Each row is where one point has got to under a steady rotation. How many ticks took it there?
The counts run from 0 to 331.
[118 130 111 138 122 127 178 139 145 127  96 129 142 130 145 124 156 157
  89 135 146 110 117  91 157 131 124  66 124 132 194  78 117 122 157 151
 114  95 136 122 136 120 119 179  98  94 147 120  77]	197
[ 99 151 128 144 134 112 120 154 132 114  77 101 120 132 132 130 167 155
 127 121 126 108 152  85 158  54 176  90 141  92 135  92 112  83 141 140
 139  86 122 139 132 101 149 138 123 134 168 145  96]	154
[114 152 118 115 147 154 112  83 104 121 133 121 101 150 123 152 108 123
 124 130 145 145 112 177  51 189 129 139  99 140 106 169 109 107  87 124
 161 181 151 110 133 128  99  84 140 121 126 114 127]	215
[112  80 130 107 140 160 141 174 113 119 176 158  96 163 141 129  86 183
 118 124 155 105 159 146 107 155  85 114 103 118 159 132 149 149 157 147
  78  96 126 142 123 101 172 128 133 115 143 125 140]	328
[112 121 146 121 120 122 117 166 115 164 139 119 111 152 155 130 137 205
 159 156 170 129 139 106 188  86 106 111 121 111 149 153 151  98 134 124
 124 130 128 181  96  69 139 129 116 108 165 157 179]	281
[166  86 107  92 124 128 112 136 163 146 124 112 131 112 126 151 137 123
 118 158 113 151 163 110  81 150 102 124 162 151 128 135 152 177 130 120
 142  96 127 135 109 185 112 150 101 169 191 172 171]	139
[110 119 136 147 114 128 126  84 134 180 110  89 156 138 132 167 165 131
 115 144 117 170 150 137 153 109  85 122 132 197 165 130 114 152 129 117
 133 162 115 117 154 126 129 118 129 133  92 103 171]	39
[131 120 120 122 113 180 157 139 152 149 156 125 106 159 140 169 120 192
 132 126 202 135 131 126 101 160  55 136 103 151 167 133 135 118 115 145
 142 154 158 139 118 124  96 139 123 121 168 143 156]	325
[176 166  85  99 113 120 133  99 157 149 160 144 160 127 168  75 155  97
 139 127  90 139  85 134 126 145 112 147 114 116 120 186 123 158 117  96
  97 160 140 125 124 135  63 115  77 114 115 125 135]	316
[114 118 114 117 150 125  67 166 131  55 152 156 144 109 149 149 146 123
 130 126 142 144 168 137  80  93 151 139 157  76  85  88 142 137 136 117
 113  85 118 145 152 134 185  95 146 158 162 121  96]	27
[110 107 156 105 168 172 145  84 101 144 152 126 123 171 118 149 128 116
 155 153 132 143 169 140 105 154  89 152 155 133 117 160 155 167 125  98
  98 136 135 159  90 181 110 104 163 159 154 159 180]	135
[153  98 133 106 157  71  98 134 115 128 117 159 120 120 110 137 129 126
  98 186  97 127 146 124 132 188 169 115 152 144 123 125 147 156 159 148
 155  64 107 132 104 171 123 167 142 122 150 141 125]	292
[106 140 100  87 173 128  82 112 149 113 111 111 124 114 149 123 154  93
 113 109  87 165 165 142  79  70 154 121 143 116  73 118  86 123 138  84
 103 113 122 100 158 110 125  93  98 160 127 133 110]	264
[122 122 130 116  93 139 137 174 128 161 138 112  96 134 161  99 138 206
 158 123 147 103 151 116 179  89 119 124  89 109 121 141 127 100 130 111
 111 138 136 133 107  72 112 126  92  99 132 157 183]	280
[156 115 119 108  90  94 107 174 154  70 120 134 143  99 110 135 110 136
 146 148 144 100 131 104  96 148 148 141 146 115 128  78 138 122 114 174
 197 107 155 151  95 144 142 175 116 140 140 168 134]	250
[123 117 147 105 200 125 119 114  84 123 111 147  82 145 106  93  70 114
 124 144  97 108 144 136 153 195 156 151 131 132 107 166 139 129 150 127
 120 112 112 112  86 141 114 148 157 147 134 163 162]	290
[160 118 116 114 107 139 115  97 148 164 131 107 156  90 155 102 172  93
 135 111  81 162 119 140 109  93 116 157 142 167  82 142 108 151 115  84
 117 155 131  95 172 160  88  92 118 164 111 124 145]	35
[127 125 153 111 144 138 190  97 123  92 118 121 147 158  85 138 102 103
 151 120 128 106 130 105 141 218 132 127 133 150 174  77 137 141 130 166
 156 122 149 161  77 160 126 174 150 128 112 136 156]	246
[ 95  94 148 125 139 124 222  91  91 157  95  94 148 172 126 158 208 126
 128 136 117 124 162 125 154 153 139  67 148 127 174 120 119 149 129 108
 110 119 144 153 101 154 115 145 126 100 139 146 135]	240
[109  94 158 120  98 114 184 113 116  77 149 125 161 145  90 164 148 154
 127 133 154 124 129 154  94 192 145 121 124 158 138  89 122 121  99 172
 173 143 149 145 115 128 140 143 150  93  98 107 116]	18
[124 118 139 149 141 149 155 112 127 133  91 127  97 124 126 135 149 109
 101  84  92 118 122 135  76 123 182  91 136 103  99 132  86  89  91 117
 125 135 147  83 147 172 105 108 144 143 180 138  60]	109
[140 130 117 140 108 117 102 164 139 116 126 124  94  90 145 117 114 154
  88 102 123 114 108 161  96 107 170 115  95 143 111 107  87  82 125 147
 161 110 109  82 182  71 138 136 119 110 118 108  84]	301
[145 112 121 139  98 181 149 158 160 118 155 152 138  98 140  81 102 101
 122  66 122 116 114 141 115  92  95 156 130 139 134 105 125 156 134 119
  64 110 116  84 173 143 150 119 139 160 122 112  98]	226
[107 124 112 127 146 125 166 141 128 130 104 124 115 135 128 117 149 147
  83 122 130 109 122 121 163 137 139  59 109 133 184 103 110 137 182 146
  99  83 106 105 134  83 138 157  86  90 109 120  91]	196
[118 148 109 127 170 124 123  99 125 134  76 101  85 121 125 112 119 115
 108  79  86 112 124 133  81 121 181  99 120  94 114 140  90  87 109 126
 119 134 146  91 146 118 112 105 128 164 174 135  74]	110
[112 210 115 135 173 141 100  91 124 126 128 143 143 137 154  72 105  66
 148 109 118 132 102 115 170  94 129 155 122  66 119 162 116 117 127 104
  84 154 130 128 114 109 117  89 133 142 113 115 118]	311
[132 119 117 118 156 122 167 142 116 150  97 128 116 138 143  76 163 104
 138  97  98  83 155  96 150  96 167  99 144  66 148 136 134 142 158  92
  62 107 138 141 102 119 135 137  99 131 149 152 113]	5
[129 142 114 110 139 178 167  87 138 166 124 122 147 159 172 132 202 148
 113 144 147 157 113 113 118 151  83 109 113 118 146 169 121 131 129  92
 107 139 149 145 122 152  57 122  86  99 168 148 140]	87
[110 102 147  92  93 152 174 123 114  62 166 135 136 137 106 149 141 153
 135 102 137 112 136 167  70 187 152 119 120 156 106  84 100 102 101 151
 155 129 142 121 134 130 112 138 138  99 104 121 114]	19
[166 159 125 109 117 131 150  83 140 146 156 158 193 127 165 100 180  83
 120 131 107 154  90 121 136 135 111 143 134 110 126 156 135 168 118  98
  93 156 146 144 129 179  76 118 104 111 110 105 120]	315
[112 142 127 142 155 124  90 130 155  69 130 150 157 112 140 157 112 112
  78 144 153 157 129 141 123 126 135 129 136 148 137  66 120 152 160 145
 129  82  92 116 170 137 170 152 148 126 124  95  70]	70
[109 105 145 103 148 159 209  96 122 131 109 106 144 157 126 126 193 116
 128 111  97 125 149 125 119 182 138  84 140 136 152 129  98 140 120 114
 104 118 150 136 103 162 100 149 112 109 140 151 134]	241
[118 110 145 134 136 203 170 139 128 135 149 126  96 166 126 142  77 178
 135 106 176 122 120 131 127 172  64 138  88 162 156 145 135 106 121 133
 124 156 151 140 125 121 114 133 145 114 145 135 167]	326
[118  95 141 126 175 143  77 161 112 111 165 173 111 144 145 123  72 132
 123 158 142 145 160 139 151  93 109 156 125 114  98 143 167 162 159 108
  71  82  87 139 139 129 175 110 173 142 149 135 137]	180
[110 186 116 135 150 154 169 147 124 105 104 126 104 134 127  78  82 131
 140 105 145  83  99  99 177 144 124 134  99  91 168 104 109  89 148 165
 128 121 142 126  97  88 118 149 129 121 123 139 120]	200
